In the rows, 128 means zero.
Each path is a new rotation, seen through one point. The rows after it are directions, each followed by how far the rotation turns it, in degrees each step (0 if it stays put).
Each turn is a multiple of 5 degrees from 10 to 175, or 0.
Each row of a path follows its step; steps can be skipped.
path 1
step 0: [142 134 140 124 133 118 137 121 131 128 126 116 131 130 126 141 133 121
 105 122 132 135 127 138 129 123 143 134 136 120 127 123 125 141 124 131
 126 126 139 136 113 139]
step 5: [129 123 132 130 136 135 136 122 125 127 139 121 141 118 121 133 130 111
 129 111 124 125 107 120 123 121 133 113 124 114 138 133 135 133 128 116
 127 131 126 139 119 131]
step 6: [139 124 127 137 127 134 117 118 143 124 123 143 127 133 124 130 134 117
 108 116 131 128 123 112 135 121 131 125 124 116 134 123 131 137 137 134
 118 138 123 136 126 139]
step 7: [134 128 139 138 145 131 114 111 138 130 135 141 127 138 135 128 134 124
 114 137 128 134 137 140 132 123 136 126 126 128 124 111 126 128 115 120
 125 138 121 131 139 124]
step 8: [125 126 140 122 155 125 124 122 118 127 130 120 128 129 122 136 134 123
 137 133 123 133 128 128 132 128 145 135 113 119 132 122 147 121 123 115
 130 124 127 134 134 118]
step 10: [134 121 125 143 136 123 127 125 140 121 143 135 136 114 128 128 134 117
 120 115 120 121 127 136 132 132 105 136 127 120 132 123 114 130 127 122
 120 142 130 131 136 125]
step 11: [120 126 132 142 130 131 124 114 119 129 129 141 132 113 130 137 147 115
 120 113 139 127 135 129 131 119 131 129 118 130 131 122 132 134 126 116
 132 122 142 131 134 116]
step 12: [142 138 138 127 131 129 134 107 122 125 118 123 123 124 115 133 131 120
 126 124 134 128 140 128 131 119 150 132 137 119 135 124 136 147 121 130
 119 130 133 128 131 126]
step 14: [109 127 125 120 140 131 127 132 125 122 123 140 132 120 135 143 137 135
 121 115 126 136 130 143 131 133 119 128 124 117 141 120 138 116 129 125
 121 139 123 139 130 124]
[132 125 128 131 124 127 129 127 133 125 125 128 130 132 130 128 131 127
 127 128 125 130 127 132 126 132 128 131 128 130 127 129 124 124 121 127
 126 129 127 127 128 127]	115
[129 129 127 132 132 127 125 124 129 130 128 125 128 125 129 127 122 129
 129 130 128 127 131 130 129 125 124 125 130 128 128 128 122 123 125 128
 130 129 127 128 132 133]	120
[128 123 129 130 128 126 130 124 127 127 128 129 130 126 128 125 125 131
 132 127 121 126 126 128 127 129 129 128 131 125 132 129 129 127 131 132
 129 128 127 130 121 128]	90
[128 126 127 126 126 131 130 125 125 129 130 128 126 130 130 128 127 131
 123 129 130 131 120 127 124 128 130 124 129 126 125 130 127 124 129 125
 128 128 123 129 129 133]	25
[131 128 124 128 131 124 131 131 126 128 128 133 130 124 132 128 126 123
 125 127 124 132 128 126 128 128 127 127 130 129 128 132 127 131 127 125
 129 123 129 126 128 129]	65
path 2
step 1: [125 132 134 110 128 148 126 112 120 135 124 122 127 132 125 134 120 116
 135 131 121 113 138 119 126 119 128 143 127 133 136 122 124 123 133 116
 118 134 146 134 131 132]
step 5: [111 137 136 139 130 125 121 128 122 123 127 134 132 131 130 128 109 127
 139 124 137 128 128 128 133 125 126 138 123 138 125 114 111 134 143 146
 134 117 124 111 135 128]
step 6: [128 132 128 110 126 131 127 125 119 127 113 121 114 129 140 132 124 134
 132 124 127 115 135 140 132 120 130 138 127 136 144 122 119 134 146 112
 122 126 140 141 120 130]
step 7: [118 129 133 120 133 122 145 129 126 142 136 124 144 126 125 140 143 126
 115 121 123 131 136 131 137 129 116 138 133 131 138 125 124 133 133 130
 121 127 140 108 141 140]
step 8: [118 124 117 133 129 138 116 123 124 138 125 126 130 140 136 119 127 125
 125 142 129 133 124 116 132 125 117 130 149 133 132 128 107 132 128 139
 112 128 139 135 120 119]
step 9: [144 109 139 125 124 119 136 126 125 113 122 126 129 118 115 130 127 118
 130 138 126 113 133 134 123 123 111 131 130 131 127 126 126 137 127 136
 109 118 132 125 114 135]
step 10: [116 124 131 125 126 132 129 120 127 124 128 137 142 142 122 133 100 123
 130 132 129 137 123 134 132 132 135 133 123 128 145 111 118 141 123 135
 134 116 125 115 129 130]
step 12: [128 127 137 125 128 119 146 116 127 129 129 122 140 143 137 138 132 124
 131 129 131 114 134 127 139 114 122 135 135 132 128 134 120 122 136 123
 132 117 138 116 150 138]
step 13: [114 133 116 119 133 121 133 130 135 141 132 127 128 138 134 115 123 131
 127 137 117 135 127 140 129 136 116 126 146 138 127 124 102 126 136 126
 119 124 127 132 115 127]
[129 125 128 125 129 131 123 128 124 124 129 126 128 125 126 129 124 130
 129 126 125 129 127 128 128 126 130 131 123 124 127 127 125 129 133 129
 133 128 126 127 129 132]	70
[129 127 128 126 128 128 134 128 131 126 126 128 129 128 128 126 127 131
 127 128 129 129 129 131 131 123 127 121 122 129 128 132 126 129 131 127
 127 123 128 130 126 125]	110
[127 127 131 128 127 130 126 126 126 131 124 125 122 128 125 125 128 128
 126 130 126 132 128 130 132 128 130 126 129 130 129 125 125 125 124 125
 128 126 126 134 128 131]	155
[132 131 130 129 130 120 131 127 125 129 128 128 129 129 126 126 128 129
 125 128 126 125 128 126 131 126 130 126 125 123 129 126 127 128 123 130
 128 129 132 126 130 133]	140
path 3
step 0: [128 114 137 118 132 128 130 127 115 114 121 119 130 127 131 129 122 124
 128 111 133 128 116 125 136 123 136 120 128 134 129 130 124 129 140 134
 139 122 135 144 131 139]
step 1: [125 119 135 127 130 125 133 123 119 136 129 114 125 133 130 132 132 126
 132 121 130 127 116 120 132 132 119 116 136 136 137 134 128 120 110 129
 133 127 136 129 127 152]
step 4: [125 130 133 128 134 123 124 116 132 130 122 121 144 109 121 131 114 128
 117 118 133 134 119 126 129 120 112 117 137 135 131 133 126 123 123 129
 141 130 129 128 129 130]
step 7: [120 129 130 138 141 122 134 129 120 119 126 124 127 130 131 129 126 127
 125 118 134 122 116 137 138 127 123 107 138 124 125 122 127 114 111 123
 130 126 123 122 131 138]
step 8: [137 125 127 131 132 119 128 128 107 128 142 112 131 121 130 130 113 132
 125 129 140 118 118 128 136 131 125 123 137 131 115 128 138 124 128 122
 131 124 125 126 115 125]
step 9: [137 132 123 129 132 130 128 119 125 116 123 130 132 116 124 131 114 135
 120 126 126 124 117 129 137 121 121 126 125 141 115 125 128 118 128 129
 143 134 137 129 117 144]
step 10: [122 124 141 124 129 132 126 124 110 118 129 120 138 119 117 127 125 126
 115 120 133 126 115 125 139 125 116 115 130 130 126 130 118 129 139 127
 124 134 136 130 136 138]
step 13: [128 118 116 138 139 118 121 134 121 122 126 117 130 122 124 118 114 126
 124 129 132 114 114 127 132 128 124 106 129 119 123 134 121 125 126 131
 132 122 129 127 125 124]
step 14: [132 122 127 130 132 128 125 120 127 121 127 104 133 115 129 135 113 125
 127 134 132 133 126 124 128 120 121 119 131 141 117 129 128 110 124 122
 138 123 134 136 125 122]
[132 129 128 131 128 127 124 130 130 128 122 128 127 130 130 132 126 128
 126 126 130 129 131 135 126 130 129 125 127 132 131 126 126 128 131 127
 133 128 128 126 129 129]	155
[129 132 129 132 129 123 129 126 126 127 129 128 126 133 129 128 130 129
 134 130 126 128 123 131 129 134 129 125 129 126 126 129 128 130 124 129
 130 128 127 126 128 124]	70
[125 129 125 131 127 126 128 128 134 129 129 124 129 125 126 122 124 126
 125 129 126 130 129 130 128 126 131 127 126 127 130 131 128 130 125 126
 129 126 129 128 135 123]	45
path 4
step 0: [127 132 126 129 135 113 118 121 118 132 115 138 123 125 128 132 109 121
 138 134 136 128 130 140 136 128 141 123 121 126 128 120 134 134 128 131
 131 135 127 114 144 131]
step 5: [126 144 127 121 124 127 143 130 125 126 119 132 132 139 129 123 129 121
 137 134 135 139 134 140 140 120 138 131 127 118 140 118 130 118 116 124
 115 121 136 123 133 129]
step 7: [136 125 133 126 130 128 129 131 135 137 129 130 134 123 119 129 111 119
 130 115 132 118 118 125 132 127 128 129 123 135 134 113 145 126 128 127
 132 141 132 105 139 129]
step 8: [125 123 135 129 120 125 130 128 134 123 122 127 120 124 125 134 116 140
 139 119 135 122 131 128 121 108 138 129 121 141 130 116 116 133 130 122
 134 135 137 120 147 130]
step 9: [132 120 128 138 123 117 138 122 116 121 121 125 120 121 126 130 134 144
 136 127 136 143 126 132 130 124 137 133 122 123 133 120 131 132 119 136
 129 116 143 119 141 124]
step 10: [126 128 132 126 117 104 127 136 122 112 118 123 127 124 134 122 127 133
 132 132 126 123 131 139 142 134 129 139 121 122 126 123 138 122 114 138
 136 126 121 120 127 126]
step 11: [122 139 131 136 122 122 125 138 122 135 128 132 126 122 120 120 118 114
 121 121 136 124 126 145 139 128 132 143 131 131 142 119 128 129 119 129
 128 125 112 117 129 138]
step 13: [140 139 122 133 130 135 126 133 118 127 126 119 129 135 118 138 127 128
 142 126 130 126 134 119 129 118 125 123 124 130 131 104 134 120 123 129
 124 116 132 117 139 115]
step 14: [139 131 131 116 108 125 137 127 137 124 123 125 128 138 121 127 128 135
 140 129 127 125 113 128 137 132 126 129 127 132 129 106 137 127 117 120
 139 130 132 125 138 122]
[128 129 130 128 128 128 130 125 134 127 126 132 128 129 132 131 125 129
 125 129 130 129 128 125 127 129 127 130 126 126 125 128 131 133 134 130
 128 130 130 126 135 127]	45
[127 126 130 127 128 125 130 130 127 131 128 131 129 125 124 128 129 127
 128 131 121 124 127 129 129 129 130 130 131 130 126 124 133 133 132 125
 131 129 125 128 126 130]	95
[130 122 124 127 125 127 130 128 127 128 133 134 127 127 129 132 126 134
 130 125 131 126 126 128 125 130 129 123 128 129 125 125 128 127 127 127
 131 129 129 128 127 129]	55
[130 128 129 128 128 129 127 124 128 127 126 128 133 128 129 126 128 132
 129 135 130 128 129 130 130 128 129 123 128 122 130 127 128 129 127 125
 134 123 125 129 130 127]	80
[129 130 124 125 126 124 124 128 131 124 125 125 122 129 129 128 127 129
 127 128 124 127 131 130 129 127 127 123 125 129 127 127 123 129 132 128
 132 131 125 131 128 129]	170
